In the rows, 128 means zero.
Each path is a new rotation, seen through one point. The rows after it are directions, each followed by how far the rotation turns it, in degrees each step (0 if it stays put).
Each turn is a multiple of 5 degrees from 10 to 175, or 0.
Each row of a path follows its step; steps can be skipped.
Rotation 1:
step 0: [118 133 129 145 138 126 134 136 127 133 120 135 119 118 126 130 126 130
 135 128 131 128 117 117 136 132 134 121 113 129 123 132 111 130 127 120
 128 120 120 137 122 131 130 118 130 120 127 114]
step 1: [131 123 140 129 133 121 122 133 124 142 129 140 129 125 114 134 138 123
 131 133 132 116 136 124 116 129 132 132 122 120 116 134 122 124 127 118
 131 125 121 125 120 126 124 140 118 125 125 110]
step 7: [122 112 131 127 140 135 116 119 121 135 126 136 127 137 115 124 119 119
 120 115 130 135 128 133 124 128 135 117 123 122 134 135 122 126 130 120
 126 126 132 113 129 134 133 128 128 124 116 116]
step 8: [124 135 137 123 127 128 123 125 134 119 121 136 136 129 125 121 119 138
 129 125 117 126 138 117 130 129 132 110 134 108 130 120 122 131 123 121
 129 120 121 126 121 135 140 128 125 124 117 119]
step 14: [128 126 140 126 148 124 124 121 122 125 123 122 119 123 126 123 132 125
 128 129 125 119 149 120 122 125 125 126 132 122 132 137 132 140 120 121
 133 139 115 131 122 134 125 119 117 132 125 124]
step 27: [133 130 124 115 145 133 120 130 125 120 118 132 131 132 133 113 140 133
 131 119 120 121 128 126 125 123 126 132 127 118 111 127 124 126 117 126
 132 131 122 128 123 129 134 124 122 111 115 132]
step 30: [126 119 132 127 154 127 120 128 116 132 125 123 117 130 124 126 128 129
 121 129 127 126 115 116 135 131 128 131 128 129 130 131 134 130 121 112
 131 124 122 134 117 129 129 118 121 144 120 125]
step 36: [113 137 127 127 140 118 125 133 125 140 127 132 120 117 122 126 126 122
 121 130 125 133 124 143 132 136 127 124 117 135 118 127 114 131 131 120
 128 118 120 142 126 136 120 125 131 128 121 119]
Directions:
[131 124 130 126 129 127 131 127 128 124 126 128 128 126 126 127 128 125
 129 129 125 124 130 128 124 127 129 132 130 129 128 132 132 125 126 127
 133 127 129 129 128 123 125 127 130 125 126 127] -> 140
[130 126 127 123 129 129 122 124 131 127 126 130 128 127 128 128 130 133
 127 123 127 127 125 127 129 128 127 125 131 128 129 127 133 128 124 127
 127 129 134 128 128 132 128 124 128 129 127 129] -> 20
[128 132 126 129 128 128 128 126 127 129 127 127 128 126 129 127 130 125
 132 129 124 129 128 125 132 132 126 128 128 132 132 131 133 128 128 129
 124 126 124 132 125 128 127 127 130 132 127 125] -> 70
[126 127 130 127 125 130 131 128 127 130 131 131 126 124 128 126 128 127
 127 128 124 125 130 129 130 131 128 126 128 131 122 121 132 126 127 132
 128 131 128 127 130 128 126 130 123 129 127 126] -> 95
[129 128 128 127 127 132 131 125 127 127 129 127 133 132 131 125 128 128
 126 128 125 129 127 129 130 129 126 130 128 127 131 128 128 124 130 125
 130 126 124 124 129 129 131 125 122 128 124 130] -> 20
Rotation 2:
step 1: [131 124 134 136 105 125 127 130 126 124 128 129 126 142 126 109 138 125
 130 121 128 112 133 141 143 135 122 133 136 121 119 139 119 130 126 133
 130 120 124 123 121 121 133 125 133 142 116 118]
step 3: [120 115 124 122 125 120 125 125 129 124 114 129 135 148 118 121 126 126
 128 120 122 132 141 136 124 131 127 132 136 126 123 125 122 127 122 117
 113 118 117 125 102 134 139 135 119 125 128 130]
step 10: [135 139 119 141 127 119 125 132 132 133 123 122 131 125 113 143 119 123
 141 112 138 132 125 126 119 113 127 115 132 132 123 123 122 135 117 138
 130 124 124 132 146 125 122 129 140 130 135 136]
step 13: [137 137 133 140 118 127 113 134 130 131 115 119 118 131 132 134 130 136
 133 129 127 131 120 137 134 140 126 109 127 117 126 126 132 136 132 125
 136 123 138 122 138 129 131 122 132 119 139 107]
step 16: [121 127 138 146 117 133 131 128 149 136 130 140 124 138 127 141 133 125
 133 125 123 126 118 128 136 123 115 116 125 146 132 134 133 128 123 127
 121 125 134 131 131 119 137 143 122 130 119 119]
step 17: [131 136 122 137 111 121 123 114 129 125 125 128 121 141 144 113 132 125
 142 123 128 122 138 136 131 144 141 127 126 126 117 137 127 115 132 128
 122 117 138 124 118 131 133 126 132 138 126 124]
step 27: [132 118 137 145 120 124 120 126 128 137 124 133 131 132 118 129 132 130
 122 122 130 144 120 126 109 115 121 108 114 126 139 126 121 134 134 123
 126 139 137 132 124 122 115 124 122 123 132 125]
step 32: [131 132 134 141 116 123 120 147 142 134 131 127 128 130 122 130 118 125
 137 124 119 113 129 135 137 135 126 114 138 136 128 125 128 135 127 132
 119 125 139 133 119 129 138 150 120 125 124 120]
Directions:
[126 132 128 129 130 127 123 126 130 130 129 130 125 130 123 127 126 129
 125 131 128 129 124 128 125 126 127 129 126 130 125 128 129 126 126 129
 130 123 129 132 129 127 128 126 126 121 126 124] -> 130
[129 130 130 133 130 128 126 128 127 126 127 128 133 125 130 130 125 129
 130 128 129 126 129 129 127 132 132 127 125 128 123 129 127 128 127 128
 130 123 126 130 127 131 133 131 130 127 133 132] -> 95
[129 131 128 129 131 129 131 130 127 129 127 127 124 127 130 132 125 128
 126 129 129 132 131 129 128 126 124 126 130 126 128 123 128 127 122 128
 129 128 129 129 131 134 132 129 129 130 126 125] -> 135
[129 126 127 130 124 124 130 124 123 130 126 127 127 127 131 128 125 131
 127 130 128 133 129 132 129 130 133 129 128 129 128 128 126 130 131 129
 128 128 130 128 127 131 124 125 124 127 128 124] -> 175
[127 128 126 130 131 128 134 129 129 130 128 132 130 127 126 135 127 123
 131 127 126 127 124 127 127 129 129 131 125 130 125 128 128 132 127 128
 131 128 128 126 128 130 125 126 126 132 125 128] -> 175
